First come named turns, each shown by rows before and after it. For each pair of rows after them, which turns, in which order, take the first row to the second? The first pair is done for you.
turn U:
[  6  -6 -11  14   8   5   4  -1  -5  -4  16  11  12   7   2  -9  -3 -12
  -2 -10  -6  -5 -20  -3   2   3  -8   3  -6   7 -18  -8 -16 -10  -8  -4
  -4  -1  13   8   0 -16   1  -2  16   2  10] -> [ -2  -1   9  14  -4   7  -5   9   2   5  -7   1  10 -14 -10 -16   6 -25
  -4   3   6 -13  -2   9 -11   7  -7 -14  -5   2 -10   8  13  -4 -10  11
  -4  -5   4  14  11   0   3  -3  -7   2  -6]
[ -4 -12   2  34  21  -4  -9  -5   0   8   5   0  10  17  24   4   3 -26
  -2 -30  -9  11 -22 -11  22 -12  14 -12  -4   1 -30  -4  -9 -16   1   5
   3  -9 -12  33  13   1   7   8   7  -8   5] -> [ -9  -9  15  33  14  -5 -12  -2   5  11  -8  -7   8   3  16  -3  11 -33
  -5 -19  -3   8 -12  -1  14  -7  14 -22  -3   0 -27   5   4 -11  -5  14
   2 -11 -14  37  21  10   6   9 -10  -8  -5]
[ 15   3 -20  -5  -2  -4 -12   2   7  10   1   3   1  -4 -14 -18  -9  12
  17  -6   9   6   9 -13   7 -12  14  -8  16   5  23  26   7  22  18  -2
   8   7   3 -13 -13  -2   2  -9  -2 -15  -2] -> [ -1 -12 -24  -7  20   0   5  -7   7   1  17  -2   3  -1 -23 -22  -9  13
  11 -14  -1  22  -1  -4  14  16  12   5   6  -6  13  15  -6   8  -1  -2
   7   1  16  -9 -12 -10 -11  -8  11  -9  -2]
turn S:
[-10 -19   7  24   5  12  22  -7  11  -6 -36 -12  12  -8 -21  -3   4 -45
  -7  -9  10   2   8   0   0 -18  -4 -48 -20  -1  17  43  21  -9  -4  39
 -24 -11 -41  48  23  16  15   0 -44   1 -15] -> [ -9 -22  10  20   4  12  22  -8  12  -8 -36 -15  13 -11 -26  -5   1 -44
  -6  -3  10   0  11   3  -3 -14  -9 -43 -22  -3  21  41  27  -7  -4  41
 -22 -13 -37  45  21  19  15  -1 -46   2 -17]
[-23 -25   7 -11  -8 -25 -20  -2  10   8 -16   0  -4  -1 -14 -23   1 -16
  10  22  14  -5 -16 -12  15 -18 -13   7   6  12  10 -19  -1   2 -12  28
   5  25  -2 -18   4 -25  -6  -3  12   8 -18] -> [-21 -23   2  -3  -8 -25 -23  -4   7  10 -14   7  -4   6  -7 -20   0 -18
   9  15  17  -5 -20 -16  19 -25  -7  -2  10  19   3 -18 -10  -3  -9  22
   5  27  -4 -15   8 -28  -2  -2  12   6 -12]
[-16 -20 -29  54  32  22   5 -18  17  14 -38   3   3  16  32   0  21 -40
   2 -32  -1  15 -16 -16  16 -56  62 -46 -17  22 -35  20  -6 -26 -15   5
  25  -3 -27  50  34 -31   5  12 -35   3  10] -> [-40 -39  -4  -3  32  28  42 -19  27  -8 -32 -25  10 -30 -36 -26  19 -25
  10  32 -10   9  13  24 -13  38  19   1 -54 -23   2   8  40  -8 -56  40
  13 -14  22  14  21  -7 -32  -1 -41  16 -29]
[ 21   8 -14 -21 -26  10  -9   7  -4   2  -8  11   6  11  14  19 -12   9
   5  12  -4  -4   9 -25  -6 -25  -2  12  10  19   2  20  -2   5  22   2
  -1   0  -7 -25   1   0  10  -7   9  -2  19] -> [ -4 -10 -16   2  12  17   5 -10  -3  -3   2   7   4  20  13  14  -5   0
  -6 -19 -13  19 -16 -16  15   3   8   8  -3   7 -29  10 -29 -26  -6   2
   1 -11  -2  -4  12 -13  -1  -1  19   2  28]
turn Y:
[ 11  17 -18  -8 -17   7 -12  11  -4  10  -2  16   4   7   8  -5  -9  11
   1  10   4  -9  10 -21 -16 -28   1   0   2  27  13  11  -3  16  27 -17
   4  16 -12 -10 -11 -10   8   6   4 -10  10] -> [-21   2  11  -1  -6  11  -4  11   6  11 -19  -8   3 -21 -21 -23   8  -6
 -10  22  10  -4  20  13 -27  22  -1 -10 -13   6  12  23  18   9  -4   9
   4   0  -9   6   6   7  -8   8 -21  -2 -13]
[ 22   1   5 -38  12   1  19 -14   3 -21  31  22   3  10 -16   8 -10  22
  28  18 -18  13  -9  -8   1  27 -28  41 -18  12   3 -33 -36   1  -6  -1
  -3   1  25 -34 -37 -15 -29 -16  40  -3   2] -> [ 33  13  16 -50 -16  -5   8  -2   4 -16  13  15   3 -10 -24   8  -7  21
  33  42  -8  -4  13  -5 -17  17 -34  34 -14  13  25 -20  -7  23   7   8
  -6   4  17 -41 -39   1 -22 -19  22  -4 -11]
[-29 -16  10  13  30   8  12 -10   7   1   5   1   1  -1  -6 -14   7  -6
 -21  -8  -8  15  -3   7   8  47  -3   5 -11 -19  -7 -10   0 -22 -29   0
  11 -19  15  10   1   2 -12 -11   1   3  -1] -> [ 12   2 -22   2   4   1   3  -8  -3   1  17  22   3  24  23   8 -15  14
  -6 -13  -9   6  -7 -31  12 -14  -4  17   7   9   3 -17 -18  -4  11 -28
  11   2  10 -12 -20 -11   9 -14  20  -7  18]
[ -7  27 -29   3  -3   5  58  32 -19  -6  16 -11  31 -17 -21  -8 -41   2
  13  22  -8  33  -3 -13 -27  27  12  41 -17  37   6 -25   9   9  19 -18
   4 -35  11  11  -9   7  13  -8  37   3   5] -> [ -4  32 -24  -1 -10   4  56  33 -15  -3   9 -14  31 -25 -25 -11 -41   0
  13  31  -4  26   4 -11 -32  26  12  38 -17  37  13 -20  17  16  20 -13
   5 -33  10   7  -8  14  14  -8  29   4   3]
turn W:
[  7  -6  -3   6   4  -1  14   0   3   2 -21 -16  -6  -8 -14   9   7   1
   4   8  -2  26  18  16 -28   8  -1   1  13   4   4  20  14  -4 -24 -16
   4  -7 -21  28  -2  -7   7  -5 -16   1  -6] -> [  8  -7  -5  -3   7   0  19  -3   1  -6 -14 -17  -6  -6 -19   8   2   7
   7  13  -6  27  18  16 -29  18  -7  13  11   1   7  17  12  -2 -29 -18
   3  -6 -12  19  -7  -9   2  -7  -8   2  -5]
[-23 -45  34  26  -8  50 -13   4  28  19 -11 -11  -4 -50  -4  -9  -7 -34
 -37  38 -17 -36  -4   9   6  31  23 -18 -17 -39  23 -12  17  33  33  18
   3  -7 -31 -13   6  -6   0 -13   7 -25 -31] -> [-20 -54  19  10   2  54   5  -4  25  10   9  -8   3 -40 -11  -8 -17 -16
 -34  41 -32 -31 -12   4  11  48   9  11 -27 -47  24 -28   5  31  26  12
   1  -5 -13 -29  -8 -16 -10 -18  29 -20 -26]
[  1  -1  -1 -11 -13  -5  -7   3  -3  -5 -12  -4 -10   2 -12  -1  -7   5
   0   7  -9  -9   6 -14  -6  -6   4   4   3  17  10  -1   2   9   8  -1
   2  10  -1 -12   8   6  12 -10   0  -5  -7] -> [  1  -4  -4 -14 -11  -3  -2   0  -6  -9  -7  -4  -9   5 -14  -3  -9  10
   1   6 -11  -7   1 -13  -5  -6   2   9   2  19  10  -4  -2   8   6  -3
   3  10   2 -16   3   2  10  -9   3  -3  -4]
[ -6  -3   3 -20  14   8  20   1  -5 -12  16  -7   9  -6  -6  -4  -6  -1
   9   7  15   7  -3  11   1  33 -25   7  -3 -22   7 -11   5 -12 -13   3
  -6 -24   5  -7   1   9 -11   1  13  13 -15] -> [ -3  -3  -6  -7  23  11  18  -4  -6 -10  21   1   8   5   8  -1  -7  -4
   6 -12  12  15 -16   2  12  21 -15   5   1 -16  -4 -15 -17 -24 -12  -8
  -3 -24   1   1   4  -4  -7   3  22  12  -4]

Between the rows of a pair lie two turns.
[-16   7 -35  31 -34  13  -9   1  25 -25 -78  10 -32 -30   1  37 -26 -21
 -28 -19  17 -27 -13  10 -14 -12  39 -24  21  -2  -5   1 -47  26  42   2
  -5  -7  -1 -14   4  -6 -28  14   3  12 -18] -> [-17   3 -35  -2 -37  15  10   0  27 -38 -64   5 -24 -38 -25  32 -34  -4
 -22   7  10 -32  -3  18 -25  17  20   7   9 -14  15 -10 -33  37  33  10
 -10  -6  22 -41 -10  -2 -42   7  12  18 -28] => W, W
[  5   0   6   6 -29   5 -14   5  10   9 -20   5   1 -21   4  -2  13  -3
  -9  24   7  -9   9  -4  -2 -10   3 -18  -2   5   2  28  21  14   9   6
  -5  -8  -8   5  11   7  12   6 -19  13  -6] -> [  9  -1  -2  19 -22   5 -17   1   6  10 -11  15   2  -6  22   2  13  -5
 -14   3   2  -4  -6 -12  10 -24  15 -25   4  14 -12  26   1   3  14  -5
  -2  -6 -13  15  11  -3  16  12 -10  12   6] => Y, U
[ 17  13 -22 -15 -10  -1   0  -4  -4  -2  26  12  20  -4  19  11  -6  24
  -8   9  -4  16   7 -13   6 -17   0  15   5  11   0  -2 -19  18   0  13
   0   2  24 -17  -6  -7   6  -8  21  12  10] -> [ 15  24 -10   3 -19  -5 -19   2  -1  13   4   9  14 -11  27  10   5   9
 -11   2   8   9  12 -13   5 -35  12 -16  16  17  -3  13 -11  18   5  17
   3   0   3   1  10   1  16  -5  -3   9   8] => W, W
[ 16  15   0  10  -8   0 -25  18 -20   4 -14  10   1   7  28   3  14 -11
  -7 -19   2  -2  -5 -14  -1 -38  13  -2  14  11  -4  15 -17  -6  20 -10
   6   7 -29   9   9  -8  20   0 -21  -5   9] -> [-19   0  24  14   9   5 -13  12 -14   1 -24  -8   1 -16   1 -13  28 -24
 -17 -12  -1   5   3  14  -7  12   8  -7  -5  -9  -7  22  -6 -18  -9  11
   4  -7 -20  23  21   4   1   1 -35   5  -9] => Y, S
[ 32  19 -21   9  -5  -1 -11   8  -2   4  15  10   2  24  27   7 -12   9
 -12 -25  -5  -1  -7 -15   3 -40  -4  -4  13  12 -10   7 -16  -1  28  -6
   8  13 -15 -12  -9  -3  17   4  22 -10  22] -> [-18  -6  11  22  30   7   6  -2  11   2   5 -15   1  -2  -6 -15  12 -15
 -30 -26  -8  15  -5  26   0  32  -2 -17  -9 -18 -24  13  -5 -27 -20  22
  10 -10  -8  15  15   7  -5   6   4   4  -3] => Y, Y
[-22 -11   7  18   7  10   6 -13   4 -13  -8  -4   3 -14 -11 -12   4 -13
  -2 -16  -7  14   0   8   9  21  11  -2 -11 -17 -12  -2 -14 -13 -18  15
   6  -8   4  22   7 -14 -21   4  -2   3  -1] -> [ -8  -9  -9  -4   4  11  17 -15   1 -23  10   2   8  -3 -11  -7 -11   5
   7 -10 -13   9  -2  -2   9  20  -2  22 -13 -16  -4 -15 -22  -5 -11   6
   5  -1  18   0 -10 -20 -24  -2  17   2   3] => Y, S
